In the data rows, zero lies at 4.5, halfway between 4 and 5.
Every row has a hidden score from 0 to 15. What is each row's score? 7 is about the middle.
[3 5 4 2 2 3 3 1] >> 8
[5 7 5 6 4 5 6 7] >> 1
[5 7 5 6 6 6 3 6] >> 0
[3 3 4 2 3 3 3 3] >> 9
[3 3 4 2 2 2 4 2] >> 11
[2 3 4 2 2 3 3 3] >> 9
[7 6 4 6 6 5 8 4] >> 7
[6 4 4 6 8 5 8 4] >> 11
[6 5 5 6 5 6 4 6] >> 4
[7 4 3 6 7 5 7 4] >> 11
[3 2 4 2 4 3 3 2] >> 12
[6 5 3 6 6 3 7 3] >> 12
[5 2 6 1 4 1 6 0] >> 11
[4 6 5 5 4 6 2 6] >> 1
[3 3 4 2 2 2 4 2] >> 11
[6 4 3 5 6 5 8 5] >> 10
[7 5 3 6 6 5 5 5] >> 8
[1 4 4 2 3 2 5 2] >> 11
[4 3 4 6 4 5 3 6] >> 10
[3 7 6 5 5 4 2 4] >> 1
[5 7 6 5 5 6 3 6] >> 0
[7 5 3 6 5 5 8 4] >> 10
[4 5 6 6 4 7 4 7] >> 2
[5 3 4 6 5 3 5 6] >> 11
[4 4 5 5 5 4 5 5] >> 8
[7 3 3 5 5 4 7 3] >> 14
[5 6 4 5 4 6 3 8] >> 0
[3 4 5 6 3 7 5 7] >> 6
[4 1 5 6 6 1 7 5] >> 15
[7 5 2 6 6 5 8 4] >> 11
[6 5 4 6 5 5 6 6] >> 6
[6 4 3 6 7 2 8 3] >> 15
[6 7 5 6 6 6 5 5] >> 2
[4 5 4 5 5 6 4 4] >> 7
[6 6 5 6 6 6 3 7] >> 0
[5 7 5 6 4 7 3 6] >> 0
[4 6 4 6 4 6 4 6] >> 4
[4 7 7 5 5 3 2 6] >> 0
[7 4 4 6 6 4 5 4] >> 10
[7 5 3 6 6 4 7 3] >> 11
[7 5 3 6 6 4 6 3] >> 11
[6 5 3 6 7 4 8 4] >> 11
[5 5 5 6 4 5 3 5] >> 6
[5 5 5 5 5 5 6 5] >> 5
[3 2 5 2 2 3 4 2] >> 11
[2 4 4 2 3 3 4 3] >> 8
[7 3 3 6 7 3 8 4] >> 14
[4 6 5 5 6 6 2 6] >> 1
[6 6 5 6 6 6 4 6] >> 2
[5 7 5 6 5 7 4 6] >> 0
[7 4 4 5 7 2 7 4] >> 10
[3 5 5 5 4 7 3 6] >> 3
[7 6 4 6 5 5 6 6] >> 4
[8 6 3 6 7 4 8 4] >> 8
[6 5 4 6 6 6 6 6] >> 6
[7 4 2 6 5 4 8 4] >> 14
[4 6 6 5 5 7 4 7] >> 0
[6 3 4 6 7 3 7 4] >> 13
[5 3 6 6 5 4 4 6] >> 7
[6 5 5 6 6 5 5 7] >> 3
[5 3 7 5 5 5 4 5] >> 5
[6 3 5 5 4 2 6 4] >> 11
[3 3 4 3 3 3 6 3] >> 12
[3 3 4 2 3 3 3 2] >> 10
[4 4 3 2 3 3 4 2] >> 9
[5 5 5 6 6 6 5 7] >> 3
[6 7 6 5 3 5 4 6] >> 0
[3 6 4 2 5 4 4 3] >> 3
[5 4 4 6 4 8 4 7] >> 6
[3 7 5 5 6 7 2 6] >> 0
[3 5 4 6 6 6 3 6] >> 6
[3 5 4 2 3 3 3 3] >> 5
[4 4 7 6 4 4 5 8] >> 3
[3 4 4 2 3 4 3 2] >> 8
[4 7 5 6 4 6 2 6] >> 1
[2 3 3 2 3 3 3 3] >> 11
[3 2 7 2 4 7 4 4] >> 4
[5 6 4 6 4 6 4 7] >> 3
[1 3 4 1 3 2 3 3] >> 9
[3 3 4 1 2 3 4 2] >> 9
[3 3 4 2 2 3 4 2] >> 11
[4 5 6 0 4 2 3 2] >> 0
[2 3 4 1 4 4 6 2] >> 10
[4 4 5 6 5 7 3 6] >> 6
[7 4 5 6 9 4 8 8] >> 4
[7 5 3 6 7 5 8 5] >> 9
[4 7 5 5 5 7 4 5] >> 1
[7 5 2 5 5 3 6 5] >> 8
[5 5 5 5 6 7 3 6] >> 2
[5 6 5 6 4 7 2 6] >> 1
[6 3 4 6 8 4 7 4] >> 13
[6 1 5 5 3 2 3 3] >> 14
[2 3 5 2 4 3 3 3] >> 8
[2 4 4 2 2 3 4 2] >> 9
[4 7 5 5 6 6 3 7] >> 0
[4 7 4 5 4 7 4 7] >> 0
[5 8 5 5 5 7 2 7] >> 0
[3 5 8 5 6 2 2 4] >> 3
[8 5 3 6 7 5 7 2] >> 12
[7 4 3 6 5 4 7 4] >> 12
[2 2 7 2 3 7 3 4] >> 5
[6 5 5 6 6 5 6 7] >> 3
[4 4 4 6 3 2 4 5] >> 11
[5 6 5 6 5 6 3 7] >> 1
[4 2 5 5 4 2 5 5] >> 12
[4 6 8 5 6 1 2 4] >> 1
[7 4 3 6 7 3 8 3] >> 14
[3 5 5 5 5 7 4 6] >> 4
[6 5 3 6 6 5 6 4] >> 10
[6 5 4 1 3 2 3 2] >> 3
[5 6 5 6 5 6 4 5] >> 4
[4 4 5 6 4 6 5 6] >> 7
[2 4 4 2 2 3 5 3] >> 8
[7 6 3 6 5 5 6 5] >> 6
[2 3 4 1 1 3 3 3] >> 8
[5 4 5 6 4 5 4 6] >> 7
[3 3 7 5 6 5 4 4] >> 8
[2 2 5 1 4 8 4 4] >> 6
[3 5 5 5 5 7 4 5] >> 5
[7 6 4 6 6 5 6 7] >> 2
[6 6 3 6 5 6 3 5] >> 5
[2 3 4 2 4 3 2 3] >> 9
[3 3 4 2 2 3 4 1] >> 12
[4 6 4 5 4 4 2 7] >> 1
[6 4 4 6 6 4 8 3] >> 13
[4 4 6 6 5 5 7 5] >> 8
[7 3 4 6 7 2 6 4] >> 13
[3 4 5 2 2 3 3 3] >> 6
[5 6 4 5 6 6 2 7] >> 0
[6 6 5 6 6 6 4 6] >> 2
[3 5 6 6 4 7 3 7] >> 2
[1 3 4 1 3 3 5 4] >> 8
[7 4 4 6 6 4 8 4] >> 11
[5 6 8 5 4 3 2 5] >> 0
[5 5 6 4 3 1 4 3] >> 6
[5 5 4 6 6 3 6 4] >> 10
[2 4 4 2 3 3 4 2] >> 9
[3 3 5 2 1 3 4 3] >> 8
[4 5 4 6 5 6 4 6] >> 6
[6 6 5 5 4 5 3 7] >> 0
[2 3 4 2 2 3 4 3] >> 10
[6 6 4 6 4 5 5 5] >> 5
[3 3 7 3 4 6 2 6] >> 1
[3 2 6 2 5 7 1 5] >> 3
[7 4 2 6 7 4 8 4] >> 13
[5 1 4 5 3 3 7 3] >> 15
[6 6 4 6 5 6 5 4] >> 6
[1 1 3 2 2 3 5 3] >> 15
[6 6 5 6 6 6 4 7] >> 0
[3 4 3 2 3 3 4 2] >> 10
[4 5 5 5 4 5 2 5] >> 4
[2 4 4 1 3 3 5 3] >> 7
[5 4 3 6 5 3 8 5] >> 13
[6 4 5 5 6 2 7 5] >> 8
[7 4 5 5 8 3 6 4] >> 7
[5 6 3 6 5 6 3 7] >> 3
[4 4 6 5 4 5 4 5] >> 6
[2 3 4 2 3 3 4 2] >> 11
[4 3 6 5 5 4 6 5] >> 8
[3 2 5 2 2 3 4 2] >> 11
[7 5 5 6 6 5 6 4] >> 7
[4 5 5 6 5 6 2 6] >> 4
[5 7 6 6 4 6 3 7] >> 0
[6 5 5 6 4 6 4 6] >> 4
[6 4 5 6 7 6 4 6] >> 5
[4 7 4 6 4 6 1 8] >> 0
[6 6 2 5 6 6 6 5] >> 6
[3 3 4 2 3 3 2 2] >> 10
[5 6 4 6 5 7 3 5] >> 4
[5 7 5 5 5 6 4 7] >> 0
[7 5 4 6 5 6 5 7] >> 4
[4 6 5 5 5 7 2 6] >> 0
[5 5 5 5 5 6 5 6] >> 3
[2 3 4 2 3 3 5 3] >> 10
[7 4 2 6 6 4 7 4] >> 13
[3 6 4 5 4 7 3 6] >> 3
[2 3 5 2 3 4 3 2] >> 9
[5 6 6 6 4 6 5 7] >> 0
[2 2 7 3 4 8 2 5] >> 4
[5 3 4 6 5 7 4 8] >> 6
[4 6 5 6 5 6 3 6] >> 3
[3 4 5 5 6 7 3 5] >> 6
[8 5 4 6 6 4 7 3] >> 9
[5 4 3 6 6 3 7 4] >> 13
[4 3 3 5 4 1 7 3] >> 15
[5 6 6 5 5 7 3 6] >> 0
[4 7 6 5 4 7 3 5] >> 0
[6 6 5 6 5 6 5 7] >> 1
[6 5 3 6 7 2 7 4] >> 11
[4 6 5 5 5 7 3 6] >> 1
[7 6 3 6 4 6 7 4] >> 8
[7 5 3 6 6 5 8 4] >> 10
[7 6 4 6 4 6 6 5] >> 5
[6 4 4 1 4 3 3 2] >> 5
[2 3 3 2 2 3 3 3] >> 11
[7 5 3 5 5 5 5 5] >> 6
[3 6 4 5 5 6 2 7] >> 1
[5 4 6 6 5 6 2 6] >> 4
[5 5 6 6 4 6 4 6] >> 3
[5 6 5 5 4 5 4 7] >> 0
[5 6 3 6 5 4 4 6] >> 6
[5 4 4 6 5 5 5 5] >> 9
[7 5 5 6 6 4 7 4] >> 7
[3 4 3 2 1 2 3 1] >> 11
[4 4 6 4 3 2 7 3] >> 9
[2 4 5 2 3 3 4 2] >> 8
[7 5 4 6 4 5 4 6] >> 5
[4 6 5 6 4 6 4 7] >> 2
[4 5 5 5 4 7 4 6] >> 3
[2 3 5 2 6 6 3 5] >> 4
[8 7 4 6 6 5 7 5] >> 3
[6 4 4 6 8 3 7 4] >> 11
[7 4 4 5 5 6 6 5] >> 7
[3 6 6 6 5 7 5 6] >> 2
[6 5 5 6 4 6 5 6] >> 4
[7 5 2 6 6 5 5 5] >> 9
[5 7 7 6 5 5 4 5] >> 0
[7 4 3 6 7 5 7 4] >> 11
[3 3 4 2 4 3 5 2] >> 11
[3 5 5 5 4 8 2 7] >> 1
[4 6 5 5 4 7 1 6] >> 0
[4 5 8 5 4 2 1 3] >> 4
[5 5 6 6 4 5 4 8] >> 1
[2 3 3 2 2 4 5 3] >> 11
[3 5 5 5 4 2 5 3] >> 10
[6 5 4 6 7 3 7 4] >> 10
[7 4 3 6 8 5 8 4] >> 12
[3 3 4 2 3 3 4 1] >> 12
[7 6 4 6 5 5 6 5] >> 5
[5 2 4 2 2 3 5 2] >> 12
[2 2 5 2 2 3 5 2] >> 12
[2 5 4 3 2 2 4 2] >> 9
[5 1 4 5 3 1 7 4] >> 15
[4 7 5 5 5 7 4 5] >> 1
[5 6 4 6 6 5 6 3] >> 9
[7 4 3 6 7 4 7 4] >> 12
[3 2 3 3 2 2 5 4] >> 13
[1 2 7 2 5 7 3 5] >> 4
[3 3 4 5 3 7 3 6] >> 8
[6 4 4 5 8 3 5 6] >> 6
[4 7 5 6 5 6 3 6] >> 1
[4 7 5 6 6 5 2 7] >> 0
[3 3 4 2 3 3 4 1] >> 12
[2 3 3 2 3 3 4 4] >> 10
[6 4 1 6 6 4 6 3] >> 15
[4 5 5 5 4 1 4 4] >> 8
[6 4 3 6 6 4 7 4] >> 12
[5 5 3 5 4 2 6 5] >> 9
[5 6 5 6 4 6 3 5] >> 3
[3 4 5 2 3 2 5 2] >> 8
[6 3 3 6 6 2 6 4] >> 15
[7 4 2 6 5 4 8 4] >> 14
[5 2 6 5 6 5 4 7] >> 6
[5 6 5 6 6 6 4 5] >> 4
[4 2 5 5 5 2 7 4] >> 14
[6 7 5 6 4 6 5 4] >> 3
[5 6 4 6 6 4 5 5] >> 6
[3 3 3 2 3 3 5 3] >> 11
[4 5 4 4 4 1 5 3] >> 9
[2 3 4 2 2 2 5 1] >> 13
[8 6 4 6 6 4 8 4] >> 7
[2 4 4 2 3 3 4 2] >> 9
[8 5 3 6 6 5 7 4] >> 9
[5 4 5 5 4 6 3 6] >> 4
[5 6 5 6 5 5 5 5] >> 4
[4 5 5 5 5 7 2 7] >> 1
[2 4 5 2 2 4 5 4] >> 6
[6 7 5 6 5 7 3 7] >> 0
[1 2 4 2 3 3 3 3] >> 12
[6 5 4 6 5 6 6 5] >> 7
[7 5 5 6 5 5 6 5] >> 6
[5 5 4 6 4 6 5 5] >> 7
[5 4 3 5 6 3 6 5] >> 10
[2 4 5 2 3 3 4 2] >> 8
[3 5 5 5 5 7 3 6] >> 3
[2 2 8 2 3 7 2 6] >> 0
[6 4 3 6 6 5 8 5] >> 11
[3 5 5 5 3 6 4 6] >> 4
[6 7 6 6 4 6 4 5] >> 0
[4 3 6 4 3 2 6 4] >> 9
[7 4 3 6 5 5 7 3] >> 13
[5 3 3 5 4 3 6 6] >> 11
[4 6 5 6 4 7 4 6] >> 3
[4 3 6 6 7 2 6 4] >> 12
[4 3 4 5 3 2 6 4] >> 13
[8 5 4 6 6 5 6 4] >> 7
[3 3 4 2 2 2 3 3] >> 9
[3 3 6 6 6 6 4 4] >> 10
[5 5 4 6 4 7 4 6] >> 5
[4 6 6 6 5 6 3 7] >> 0
[5 6 6 5 5 6 2 6] >> 0
[2 4 4 2 4 3 3 3] >> 7
[4 3 5 5 5 2 7 2] >> 15
[2 3 4 2 2 3 4 2] >> 11
[8 5 3 5 7 5 7 3] >> 9
[6 1 5 6 5 2 7 1] >> 15
[4 2 6 5 3 6 4 6] >> 8
[2 4 5 2 3 3 3 3] >> 6
[3 6 5 5 4 7 3 7] >> 0
[2 3 3 2 2 3 4 1] >> 14
[6 4 3 5 5 4 7 5] >> 10
[3 7 6 5 6 7 1 6] >> 0
[5 5 2 6 7 4 7 5] >> 11
[3 4 5 2 3 3 4 3] >> 6
[2 4 3 3 4 3 4 2] >> 12
[8 4 4 5 6 3 8 3] >> 10
[6 3 6 5 6 6 4 6] >> 4
[4 7 5 5 5 5 3 5] >> 1
[3 2 7 3 5 7 3 5] >> 4
